Families of rows that turns and mirrors carry onto each other, the same ones carrying the whole set onto itself: the rest of each named row's family, in list order:
6 families of 3 rows:
pas: [ -5.9  -1.6 -16.9   4.8  -6.9  -9.8  -1.5   3.4 -12.4   0.5  26.9 -11.8
  27.0  -8.4  -1.0]
Sug: [ 5.9 -0.7 29.0 12.3 13.9  6.6 -4.3 19.3 -8.3  4.5 -4.3 -0.8 -9.8 -4.5
  6.4]
kidot: [ -0.4  -1.6   2.6 -15.4  11.2  18.0   3.5  36.8   4.8 -19.8   6.3  -9.4
   1.6   6.8   2.5]
dos: [-13.5  12.2  -7.7  16.7  -3.7  -5.7  -2.6  17.8   4.3   6.7  22.1 -19.8
  26.0  -4.7  14.9]
dus: [ -9.9  12.9  -1.7   1.4 -16.5  -7.5   4.9  18.1  -2.2  -4.8  30.4 -11.7
  12.1  12.3   9.7]
megev: [ 22.8  -5.1   4.0   8.6   9.7   0.6  -2.8   3.6 -23.3   0.7  -3.5   1.6
   3.5 -13.3   1.7]
vavu: [-11.4 -10.5   2.7  -6.9  12.6   8.1  -3.5  34.7  18.0  -8.3  12.5  -8.4
  14.0  19.2  -3.6]
Voba: [  4.0   7.1  19.7  19.1  -0.8   5.4  -0.3  15.6 -21.0 -10.8   2.4 -11.4
  -9.5  -5.2  10.5]
Lalom: [ -1.0 -10.5 -16.0  -9.9   7.8  17.3  -4.9  21.9  11.4   0.3  -9.9   6.4
  14.2   4.8  11.0]
zotu: [-13.2   3.2 -16.9   5.3  -8.7  -5.7 -18.0  -1.7   1.1   4.0  12.7 -16.0
  20.6   6.7  13.5]
zudef: [  3.6 -23.2 -19.6 -11.3  15.9   9.8  -1.1  18.3   0.5 -11.2   7.7  -1.5
   8.0   7.8  -6.9]
ludal: [ 14.3  -1.6  17.6   6.2  19.1  -7.0  -3.4   7.0 -17.2  12.1   6.6   0.7
   0.0 -15.2   5.0]
vuvot: [-12.3   9.6  13.2  13.8 -10.2  -5.8  -7.0  12.7  -4.4   5.7  33.1  -9.7
  21.7   0.7  11.0]
bamiz: [ 18.4   3.7  25.1   7.3   9.4  10.8  -8.6   1.9 -11.7   5.5  -2.1 -12.4
   1.7   1.1  14.0]
Zis: [-12.1  -8.8  -4.3  11.6   1.4  -6.5  -1.7  12.8  -7.4  -0.7  37.8  -7.1
  31.4  -5.5   4.7]
sek: [  2.3 -26.6  -1.7  -5.5  21.4   0.1   2.4  22.5   3.8  -7.4   4.5  -3.2
  10.5  18.0 -10.7]
dezo: [  3.5  -4.2  14.3   8.7  -2.0  14.7  -9.1  -4.1 -17.1   0.9 -15.2  -6.4
  13.4 -10.3   9.9]
Lubom: [-11.9 -20.7  -2.4  -3.3   7.6  22.9  10.3  23.2  12.4  -3.7   2.0  -2.8
   5.4  15.9   2.7]

Same family as dos: bamiz, Lubom
Same family as Lalom: zotu, dezo
Same family as sek: ludal, Zis

